Some points, one per row:
[ 0.4  1.   1.5  0.9  0.9 -0.9 -0.7 -1.4  0.6 -2.3  0.2 -1.8 -0.6  1.3  1.1  0.2]
[ 0.1 -2.1  0.4  2.3 -0.8 -0.8 -0.1 -1.7 -0.4 -1.5  1.   0.7 -1.2  0.5 -0.6 -0.9]
[-1.1  2.3 -0.9 -0.9  0.8 -2.2  0.2  1.1  0.3  0.6 -1.  -1.1  2.3 -1.1 -0.5  1.2]
[ 0.5  0.4  1.2 -0.1  0.1 -0.1  0.1 -0.6 -0.7 -0.1  0.8 -0.2 -0.1 -0.4  0.1 -0.7]
[-0.5 -0.6 -1.2 -0.1 -0.4  1.  -0.2 -0.3 -0.5 -0.4  0.8  1.5 -0.3  1.4  0.6  0.1]
[-0.1 -0.4 -2.  -0.6  1.7  0.3 -2.   1.1 -0.9  0.8 -0.1 -1.1 -0.6  1.3 -0.3  0.9]
[ 1.5  0.5  1.  -0.1 -0.3  0.4  0.3 -1.1  0.3 -0.2  0.9  0.  -0.1 -0.2 -0.2 -1.6]
[ 0.1  1.1  1.3  0.8  0.5  0.1  0.3  0.4 -0.4  0.3 -0.4 -0.3  0.2  0.6 -0.4 -0.4]
[-1.  -0.4 -2.2  1.5 -1.3  2.3 -1.   2.3  1.1  0.   0.7  1.1 -1.3  0.8  0.4  1.1]
[ 0.3  1.4  1.3 -1.6  0.  -0.6 -0.1  0.9  2.1  1.7 -0.9 -1.3  2.3 -0.8  0.5  1.5]
[ 1.7  0.3  3.1 -0.1 -1.6 -1.6  1.1 -1.1  0.3 -0.1  0.5  1.2  0.2 -0.3  0.7 -2.4]
[ 0.5  0.   1.8 -0.4 -0.9 -0.5  0.7 -2.3 -0.8 -1.5  1.5  0.7 -1.5  0.1 -1.7 -1.6]
[ 1.6  1.3  3.2  0.8 -0.9 -0.1  0.5 -0.9  0.1 -0.3  1.5 -0.9 -1.2 -1.   0.5 -1.8]
Then 12 other points, each followed by its number:
[ 0.5  0.8  1.1 -0.6  3.6  0.6 -1.   0.9  1.4  0.5 -2.6 -1.5  2.8 -1.3  0.2  1.9] 0
[-0.1 -1.4 -1.5 -0.1 -0.3 -0.4  0.  -0.6 -0.4  1.  -0.7  0.1  1.  -1.   0.1 -0.9] 1
[-1.3 -1.4  0.1  2.1 -0.6 -0.3 -0.3  0.3  0.1  0.6 -0.5 -2.2  0.5 -0.5 -0.6 -0.1] 2
[ 0.6  1.1 -0.4 -0.4 -0.1 -0.6 -0.2 -0.5  0.1 -0.9  0.6 -0.7  0.8  0.4 -1.5  0. ] 3
[-0.3  0.4 -0.2 -0.3 -0.4  1.   0.2  0.4  0.3  0.   0.4  0.3  1.2  0.3  0.1  0. ] 4
[-0.5  0.4 -0.9 -0.1 -1.4  1.1 -0.6  1.4 -0.2  0.3  1.2  0.5  0.6 -0.1  0.4  0.1] 5
[ 0.1 -0.3 -0.2 -0.5 -0.8 -1.4  1.  -2.2 -1.6  0.3 -1.5 -1.2  1.3  0.3 -1.3 -1. ] 6
[-0.8  0.1 -0.7 -0.7  1.7 -1.2 -0.6 -0.1 -0.7  1.1 -1.4 -0.8  0.3 -0.2  0.3  0.3] 7
[-0.2 -1.6 -0.8 -0.2  0.9  1.4 -0.3  0.  -0.5  0.2 -0.1  1.3 -1.4  0.6  0.1 -0.5] 8
[-1.2  0.9 -0.5 -0.6  1.3 -1.8 -0.1  0.9 -0.2  1.  -1.  -1.7  1.6 -0.5  0.5  1.3] 9
[ 0.3  1.3  0.6  0.7 -1.9 -2.2  0.   0.9  1.3  0.3 -0.7 -0.5  0.3 -0.2 -1.2  0.9] 10
[-0.1 -1.3 -0.7  1.1 -0.3  0.  -0.2  0.   0.  -0.2  0.1  0.7 -1.   0.9 -0.6 -0.5] 11
Which three of these numbered points are nearest to each point below by angle, seen from the average point of the first points? Their numbers follow each, nearest first.
[ 0.1 -2.8 -0.3  3.  -3.2  0.3  0.6 -0.9  0.1 -1.5  0.5  2.1 -2.5 -0.6 -1.1 -1.6] > 11 8 2
[-0.2 -0.4 -0.3 -0.6  0.5  1.4 -1.  -0.2  0.   0.7  0.4  1.  -0.6  0.9  1.1  0.1] > 8 5 4
[-0.1 -0.4 -1.4  0.4  0.2  0.6 -0.4  1.6  1.5 -0.1  0.3  0.9  0.4  0.4  0.3  1.2] > 4 5 11
[ 0.3 -1.3 -0.5 -0.2  0.   0.4  0.1 -1.9 -0.3  0.3 -0.5  0.2  0.7  0.  -0.3  0.4] > 1 6 8
[ 0.4 -0.3 -0.2  0.2  0.7  1.2 -1.2  0.4 -0.8  0.1  0.2  0.8 -0.9  0.4  1.  -0.9] > 8 11 5
[ 0.8 -1.1 -0.2 -1.5  0.8  4.6 -0.3 -2.7 -3.2  1.1 -0.8  2.4 -2.6  1.5  0.4  0.1] > 8 11 1
[ 0.5  0.9  1.1 -1.4  0.3  0.5  0.6 -0.5  0.4 -1.6  0.6 -0.6 -0.4  1.  -0.8 -0.6] > 3 4 6
[ 1.2  1.4 -0.8  0.  -1.1 -2.  -0.3  1.1  0.  -0.2  0.  -0.2  0.2  1.  -0.4  1.6] > 10 3 9
[-0.1  0.6 -0.5 -0.4  0.   0.5 -0.8  1.6  0.4  0.   1.1  0.4 -0.7  0.3  0.2  0.1] > 5 4 8
[-1.2  0.4 -1.5  0.3 -0.3  1.7 -1.   1.5  0.8  0.1  0.2  0.3 -0.7  0.5  1.1  0.9] > 5 4 8
[ 0.8  0.3  0.7 -1.1 -0.5  0.2  0.8 -0.5 -0.9 -0.7  0.5 -0.4  1.1 -0.1  0.1 -1. ] > 6 4 3
[-0.2  0.1  1.9  0.3  0.8  0.4  0.1  0.2  1.4 -0.5  0.4 -0.7 -0.3  0.9 -0.6 -0.7] > 0 2 8
[ 1.2 -0.8  0.6 -1.5 -0.1  3.5 -0.1 -2.2 -2.9  0.9 -0.6  2.5 -0.7  1.9  2.1 -0.9] > 8 4 11
[ 0.8 -1.6 -1.3  1.2  0.4 -0.8  0.9 -0.1 -0.7  0.6  0.4 -0.4 -0.5 -1.1 -0.9 -0.1] > 1 11 2
[-0.2  0.8  3.   0.4  0.6 -0.2 -0.9  0.   0.1 -0.7  0.1 -1.  -0.7  0.6  0.2 -0.9] > 0 2 9
[-1.5 -0.6  0.4  1.2 -0.4 -0.3  0.8  0.   0.2  0.  -0.7 -0.2  0.9  0.  -1.   0.1] > 2 1 6
[ 0.8  0.7  0.7 -0.3  0.4  0.6 -0.1 -0.7 -0.1  0.3  0.2  0.1  0.3 -1.   0.  -1.1] > 0 1 4
[ 1.   0.1  0.1 -1.  -0.6  2.2 -0.2 -1.7 -2.2  0.8 -0.2  2.1 -1.2  0.8  1.4 -0.6] > 8 5 11
